In the rows, zero is written as 128.
Y: rows in a few groups, each row roughly a mix of its group's directions:
Y (144 x 10):
[[ 89 146 134 103 105 140  93 117 101 137]
 [138 169 167 144 151 149 150 132 139 115]
 [149 149 114 102 138 174 109 144 154 137]
 [115  95  91 114 136 108 107 106 118  95]
 [ 99 101 159 148 132  91 152 126 108 119]
 [166 101 142 121 130 160 111 153 103 147]
 [129 111 140  98  94  90 126 106 123 158]
 [187 122 125 119 137 133 158 141 125 151]
 [160 118 127 146  96 106 153 118 127 168]
 [100 159 151 131 162 140 121 163 133 107]
 [157 100 133 104 131 125 161 134  85 139]
 [159 116 156 169 146 145 160 140 122 131]
 [ 81 148  96 113 153 138 143 125 110 110]
 [ 89 146 153 149 135 147  88 129 118 108]
 [153 131 163 127 137 162 107 100 158 141]
 [121 126 105 157 129 135  99 136 169  91]
 [ 99 168 108 107 103 126 158 151 130 131]
 [114 169 125 115 101 165  96 126 132 140]
 [157 157 155 117  97 144 150 143 138 156]
 [113 158 134  99 145 159 113 127 171 120]
 [ 86 113 107 129 109 111  90 105 113 122]
 [ 91 108 144 106 134 115  87 113 103 138]
 [116 160 141 139 173 162 151 122 134 140]
 [115 165 111 132 136 154 127 135 177 113]
 [108 173 150 142 137 170 120 137 141 121]
 [161 162 126 120 115 166 124 148 160 132]
 [142 136 131 175 141 159 109 110 139  98]
 [136 133 126 107 115 127 161 167 173 133]
 [157 145 118 117 130 165 123 176 132 114]
 [158 124 108 105  96 146 122 116 161 158]
 [143 123 127 166 158 110 158 113  93 136]
 [116  83 107 124 137  85 115 112 120 111]
 [117  99  90 117 165 132 106 158 129 123]
 [141 107 157 129  86 106 123 120 113 165]
 [137 154 125 144 119 157 176 154 142 112]
 [148 103 127 120  92  97 107  90 128 116]
 [123 142 143 130 122 142 153 123 150  68]
 [155 106 127 141  94 112 164  97 144 138]
 [130 133 148 120 103 154 175 160 137 143]
 [159 160 136  91 138 139 140 131 153 160]
 [143 105 140 116 112 118 113 142 127 187]
 [104 125 125 108  92 106 145 104 111  90]
 [156 104  97 118 103 150  99 129 126  98]
 [145  93 127 155 119  97 124 112  95 154]
 [110 131 122 135 158 134 137  93 122  77]
 [123 142 111  79 134 153 144 154 142 103]
 [140  81 126 131 157  87 125 122 124 109]
 [130 138 162 176 151 134  96 122 139 120]
 [147 126 105 134 118  98 165 169 138 112]
 [138 150 170 141  91 140 158 112 143 130]
 [137  90  97 102 100 113 104 121 142 147]
 [142 117 162 165 102 126 149 156 145 147]
 [156 114 154 146 119 112 150 124 123 178]
 [122 144 121 161 163 138 128  95 119  91]
 [123 144 138 117 140 102 120 149  86 170]
 [111 128 101 163 107 121 145 165 129  98]
 [177 152 127 143 128 100 132 107  98 130]
 [106 114 135 127 117 139 113 107  68 140]
 [114 154 140 108  97 146 171 152 140 127]
 [161 144 123 100 137 170 114 160 137 137]
 [121  97 119 105  78 103 119 107 126 121]
 [159 118  98 116 110 127 110 136 107 173]
 [134 109  89 111  99 102 101 130 119 155]
 [135 157 143 126 164 160 151 148 153 108]
 [139  88 143 126 126 108 105 118 109 173]
 [110 136 104 145 167 126 127 132 166  95]
 [ 74 135 138 106 126 112  96 136 127 106]
 [153 127 136 154 135 120 138 137 118 188]
 [179 115 129 125 145 134 172 143 127 119]
 [149 139 169 135 163 143 157 150 120 115]
 [111 110 152 117  99 140 155 138 126 176]
 [136 112  95 121 128 112  96 165 117 161]
 [137 121 107  92 174 135  97 120 121 113]
 [172 149 130 139 155 144 144 130 168 135]
 [ 99 140  89 155 112 136 119 144 133  90]
 [102 153 103 133 137 157  99 130 168 131]
 [119 132 148 140  89 137 159  97 138  95]
 [ 92 150 124 138 163 147 105 148 127  97]
 [125 141 148 147 159 170 126 158 140 103]
 [119  98 160 141 111  90 129 123  92 139]
 [133 156 128 148 168 156 131 168 140 128]
 [120 125 139  67 131 118 136 122 135 162]
 [137 115 152 115 115 103 141 124  84 166]
 [121 121 123 145 192 143 117 145 121 118]
 [ 97 147 152 152 142 140 135 150 156  93]
 [106 139  98  96  82 124 147 146 131 134]
 [137  96 110 158 157  94 109 128 126 102]
 [159 116 157 160 118  87 117 130 133 148]
 [158 108 133  84  95 135 128 145 145 146]
 [176 123 120  99 111 152  99 107 131 123]
 [157 108 151 103 105 171 137 137 141 141]
 [135  91 116 138 128  87 102  98 111 141]
 [148 108 137 119 113  96 174 125 112 156]
 [115 127 115  90  82 131 151 134 154 115]
 [148 161 167 152 134 151 155 118 140 144]
 [180 116 120 142 112 120 162 127 116 152]
 [109 102 108 126  91  99  97 108 112 136]
 [109  92 106 127 167 112 117 122 105 101]
 [131 133 146 141  67 132 153 119 140 114]
 [ 67 126 110 130 114 122 134 146 101 125]
 [128 160 132 124 143 147 180 124  97 133]
 [145 108 125 126 104 110 186 146 122 138]
 [142 137 143 159 172 160 127 149 148 117]
 [116 136 153 125  97 154 170 139 154 111]
 [140 160 153 145 171 155 107 116 131 139]
 [149 123 163 131 130 122  88 100 153 153]
 [117 159 159 134 152 135 153 113 122  85]
 [122  91 165 160 102 108 142 134 114 120]
 [142 150 161 142 161 156 151 152 147 120]
 [ 89 138 120 143 152 144  91 120 139  96]
 [144 132 130 145 137 163 136 107 175 100]
 [ 89 134 104 122 140 149  88 126 126  97]
 [168 110 160 137 131 114 154 128  98 151]
 [109 176 131 113 128 168 117 134 153 119]
 [165 131 157 146 168 134 141  99 117 135]
 [146 143 145 165  87 145 147 149 136 145]
 [108 157 147 111 151 157 120 139 165 105]
 [124 136 120  85  98 130 174 144 132 133]
 [157 121 160 174 107 139 105 121 140 131]
 [129 102 112 116 173 108  93 128 107 143]
 [141 158 172 161 145 127 135 107 108 130]
 [183 108 140 130 117 132 154 134 110 153]
 [128 132 107 118 147 162  86 123 134 166]
 [115 142 144 130 175 127 107 146  95 155]
 [113 119  96 124 153 131  87 121 146  92]
 [105 140 138 149 120  84 105 111  99 149]
 [128 102  96 107  94  94 105 115 118 117]
 [ 91 110 104 145 100 108  94 109 131 116]
 [177 137 158 144 139 133 157 139 135 150]
 [130 108 119 134  78 100 116 104 105 146]
 [ 94 143 157 138 173 147 121 117 145 114]
 [126  99 133 167 112  97 113 132  89 128]
 [143  99 140 176 111 127 116  93 122 118]
 [112 100 114 111 106  90 114 119  89 137]
 [ 83 124 111 130 135 128 104 121 120  81]
 [115  97 114  69 140 125 138 142 129 137]
 [117 166 160 130 111 157 142 129 158 152]
 [158 144 134 113 166 157 119 149 114 157]
 [ 94 137 116 158 159 124 125 132 108  87]
 [137 161 129 136 161 170 146 145 150 117]
 [126 135 136 106  74 111 129 116 118 165]
 [152  90 147 153 136  93 119 122  98 139]
 [111 122 140 117  79 116 153  95 120 108]
 [155 116 152 119 107 127 172 153 114 152]]

the three rows of each list that fit no group, in list order (the others fit one group, some only roughly):
    k903: [ 98 147 116 119  89 140 108 126 143 168]
    k993: [158  89  92 102 145 108 119 118 122 130]
    k209: [105 147 129 106 127 146  91 124 172 145]
    k347: [139 127 124 151 183 117  99 140 107 138]
    k757: [158  96 122 130  93 102 152 106 108 132]
    k842: [190 116 135 136 150 147 124 131 137 144]
    k992: [133  84 133 135  93  97 135 110 102 118]
    k124: [114 151 110 105 169 149  90 133 117 131]
    k599: [152  86 156 123 143 102 136 128 105 155]
    k531: [ 87 107 103 107 134 121 153 140 117  93]
    k742: [ 87 130 139 138  88 134 107 110 131 160]
 : k903 k842 k742
    k520: [105 147 113 128 150 159 102 142 149  88]
    k870: [116 103 122 146 120  90  94 126 112 164]
    k968: [135  87 143 152  95 101 146 105 125 137]
    k570: [141 159 121 120 163 169 115 156 143 121]
    k672: [169 121 120 126 110 102 154 125 112 169]
    k546: [ 97 112 100 138 127 105  92 106 120  98]
    k939: [115 115 145 149 145 126 144 123 118  68]
    k707: [122 114 114 107  67 124 139 142 138 146]
    k795: [124 122 125 124 154  92 105 100  87 111]
    k325: [133 109  97 123 124 102  79 116 138 152]
 : k870 k546 k325
    k242: [109 163 132 120 158 174 107 133 126 112]
    k769: [114 123 132  90 102  95 130 114  99 158]
    k240: [138 132 118 155 120 146 159 127 160  83]
    k973: [103 157  97 139 131 138 124 136 162  90]
    k823: [112 104 102 114 111 131 128 161 151  86]
    k487: [111  86 149 123 105  98 121 110  96 129]
    k50: [114 163 151 137 133 170 123 146 162 136]
    k295: [ 93 159 132  94 123 159 150 131 146 141]
    k709: [130 174 146 105 147 167 139 140 125 143]
    k280: [116 108 118 123  93 109 121 132 100 175]
    k475: [114 143 120 119 177 144  86 144 138 125]
    k501: [150 137 121 147 175 155 103 131 147 107]
    k705: [127 171 157 148 145 161 153 130 117 124]
    k880: [155 126 121 105 159 150 119 128 176 116]
 : k50 k475 k705
    k908: [118 111 122  85  93 108 136 127 120 164]
    k514: [133 123 122 147 126 163  89 112 161 101]
    k400: [159  79 125 142 146 115 125 142 115 158]
    k746: [133  91 115 155 137  89 107 131 110 154]
    k247: [140 149 176 137 110 130 120 111 113 167]
    k770: [121 107 118 108 131 143 110 150 105 181]
    k342: [115 172 144 135 151 171 147 140 138 124]
    k616: [117  91 111 148 124 100  90 106 109 120]
    k486: [121 147 121 128 189 143 127 138 131  98]
    k932: [153 138 121  76 109 146 111 124 144 154]
    k897: [130 135 128  86  93 120 124 102 165 143]
 : k400 k746 k770
    k733: [ 96 170 120 130 140 162 117 137 131  97]
    k145: [ 97 124 113 131 118 107  74 124 126 102]
    k933: [153 146 120 173 139 157 119 155 150 135]
    k451: [111 107 141 113 103  97 126 136  94 165]
    k175: [104 171 137 101 102 162 136 142 136 126]
    k241: [110 152 131 150 133 158 132 152 170 102]
    k51: [117  95  82 116 118  90 130 138 122 116]
    k52: [128 143 140 132 175 148  87 125 133 104]
    k485: [101 133  98 149 165 142  96 103 119 126]
    k926: [108 112 108 137  99 111 125 104 110  81]
    k106: [150 138 105 125 157 181 122 119 146 117]
 : k733 k145 k51
    k703: [ 86 133 120 134 115 103 114  93 127  93]
    k380: [154 114 132 117 118 106 102 103 129 178]
    k401: [141 115 112 153 178 141  96 126 122 108]
    k93: [111 156 145 122 133 163 151 137 140  84]
    k625: [124  95  82 139  88 118 111 130 128 127]
    k597: [150 115 153 112  84 113 149 117 110 157]
    k922: [ 77 136 109 140 135 104 117 105 137 100]
    k711: [ 96 107 110  99  99 109 160 141 115 115]
    k297: [154 120 119 175 129 122 158 150 125  98]
    k536: [111 108  88  91 102 109 111 126 139 112]
    k149: [112 139  97 100 143 145  94 120 150  97]
    k167: [168 130 160 142 143 137 125 125 100 166]
 : k703 k93 k597
    k195: [162 125 138 161 145 121 173 148 128 114]
    k811: [141 109 106 105  91 106 151 122 144 162]
    k576: [153 110 168 142 114 108 172 127 132 124]
    k212: [100 125 132 163 140 149 124 123 154  83]
    k679: [156 147 140  89 102 142 151 138 117 159]
    k662: [ 82 148 114  97 117 154 116 124 156 127]
    k881: [114 165 133 131 155 151 134 153 161 101]
    k692: [148 105 176 159 124 112 137 133 123 156]
    k624: [134 153 148 151 141 169 148 150 160 125]
    k916: [134 136 139 125 168 145  85 114 125 161]
    k404: [113 147 140 163 167 132  88 134 126 139]
 : k811 k916 k404
    k39: [114 159 143 111 171 156 101 144 134 133]
    k697: [118 115 110 174 136 105  99 118 119  96]
    k846: [125  70 115 126 115  97 132 134 105 137]
    k843: [122 154 127 118 143 163 145 172 158 133]
    k62: [175 135 109 121 156 144 136 122 155 100]
    k855: [126 102 133 129  80 110 148 102 154 114]
    k356: [101 103 116 126 139  87  93 121 101 136]
    k503: [127 153 130  99 169 144 135 145 101 157]
    k545: [ 89 155 126 135 147 148 105 147 151  97]
    k332: [114 138 140  93  71 138 139 118 119 129]
    k972: [149 156 152 104 149 150 133 157 158 146]
 : k846 k503 k332
    k502: [109  86  95 133 114 101 125 127 134  96]
    k427: [150 106 154 144  80 135 134 108 154 128]
    k837: [150 136 168 135 132 144 134 113 136 179]
    k754: [ 97 135 103 115 126 139  76 113 136 108]
    k238: [143 115 168 143 111 106 161 136 105 152]
    k868: [ 99 143 120 103 145 157 138 151 146  89]
    k218: [ 96 120 104 137 143 128 109 119 140  75]
    k131: [142 141 102 141 156 162 119 135 172 117]
    k537: [104 167 115 124 153 147 133 124 164 100]
    k204: [133 117 147 117 121 122 135 134  87 182]
    k230: [162 119 139 150 142 116 168 140 130 165]
    k103: [120 128  97 122 109 116  74 117 151 116]
    k783: [101 118 144 115 113  94  94 113 112 161]
 : k218 k204 k230
    k450: [130 147 120 143 125 164 123 173 152 100]
    k249: [100 149 149 116 146 147 170 124 129  95]
    k329: [131 123 151 113 167 111 112 126 100 170]
    k373: [117 120 131 142  90 108 101  80 122 119]
    k721: [134 127 145 123  89 130 143 117 129 184]
    k335: [146 113 144 130  83 116 161 117 124 163]
    k334: [117 111 112 113  72 102 121 115 150 128]
    k849: [ 75 137 131  97  94 126 120 123 114 122]
    k308: [105 156 123 105  91 153 121 140 163 132]
    k915: [122 142  91 143 141 145 148 145 154  86]
    k812: [144 125 157 155 125 120 148 118  96 172]
    k832: [130 113 113  91 124 103 109 133 115 176]
    k87: [106 142  99 126 167 127  89 127 134 101]
 : k373 k335 k87
    k824: [160  95 125 135 107  92 140 100 114 146]
    k581: [ 79 133 134 100 148 113 112 155 114 146]
    k889: [ 87 136 120 144 129 127 126 128 145  73]
    k141: [138 127 122 157 183 143 103 107 128 125]
    k542: [158 134 161 137 136 121 172 126 103 151]
    k698: [143 164 117  94 144 168 130 143 151 127]
    k737: [126 119  97 152 152 141 152 149 144  86]
    k438: [141 137 145 171 130 166 143 132 152 102]
    k268: [122 106  87 124 140 137  84 131 119  99]
    k907: [135 120 150 121  81 103 163 137 114 148]
    k994: [152 100 120 136  93  87 135 108 118 107]
    k253: [108 154 148 126 158 154 160 151 141 104]
 : k824 k581 k994
    k321: [160 114 139 114 122 121 127 138  96 179]
    k174: [103 142 108 111 162 160  90 126 137 120]
    k776: [140 112 148 125 123 104 113 119  98 180]
    k231: [155 111 133 148 131 125 158 164 132 169]
    k257: [131 145 114 153 176 148 115 143 136  96]
    k945: [127 117 131  99 126 104 110 106 100 175]
    k740: [171 121 106 138 143 125  90 136 114 158]
    k744: [119 104 101 112 155  98  97 121 100 111]
    k592: [113 121 127  99 130 100 100 113 100 168]
    k836: [104 161 134  88 124 168 114 134 141 132]
    k847: [159 120 125 109 169 121 145 139 170 123]
 : k231 k740 k836
    k163: [131 121 139 125  87 113 127  73 119 140]
    k142: [145 102 169 145 124 113 149 137 102 160]
    k219: [119 144 141 170 166 158 139 129 127 103]
    k575: [138 136 155 162 174 145 153 131 113 125]
    k659: [103 157 127 141 116 120 171 153 118  97]
    k24: [121  97  99  95 102  90 127 113 130 133]
    k172: [ 99 132 104 133 112  95 140 121 124  80]
    k367: [103 128 114 136 143 119  88 103 122  84]
    k666: [115 123 112 150 159 140  76 111 125 110]
    k269: [142 149 150 102 111 140 171 141 120 160]
    k199: [121 181 126 109 149 157 106 135 133 143]
 : k659 k367 k199
    k147: [106 160 141 138 107 129 175 149 123 150]
    k392: [143  77 110 139 132 103 142 148 113 103]
    k319: [119 145  92 120  88 152 123 148 158 116]
    k140: [100 153 153 122 160 155 107 154 147 132]
    k640: [132 132 131 101 188 136 118 153 141 137]
    k822: [108 164 121 121 141 152 102 167 153 123]
    k309: [114 118 132 151 116  85 159 109 108 100]
    k621: [ 95 126 113 102 164 131 135 133 134  84]
    k429: [133  76 129 143  98 116 152 153 130 138]
    k43: [ 92 140 119 135 155 144 123 156 145  87]
    k434: [ 87 142 137 109 131 124 119 100 161  96]
    k983: [127 134 120 160 165 136  83 103 135 121]
    k291: [169 136 125 128 163 165 106 129 150 124]
 : k429 k43 k291
    k2: [120 120 113 106 137  89 102 113  84 139]
    k136: [125  86 120 120 130 125  98  98  89 138]
    k371: [104 117 100 134 128 120  90 115 127  82]
    k772: [145 154 128  87 136 132 148 151 123 169]
    k57: [155  97 108 128 138  92 122 117 103 161]
    k885: [127 134 149  92  86 113 164 138 127 141]
    k758: [175 151 144 108 114 122 151 131 160 140]
    k959: [157 110 151 126 111 119 133 148 104 176]
    k673: [163 100 126  99 109 112 146  94 107 134]
    k143: [124 103 152 173 141 107 145 115  99 142]
 : k371 k772 k57
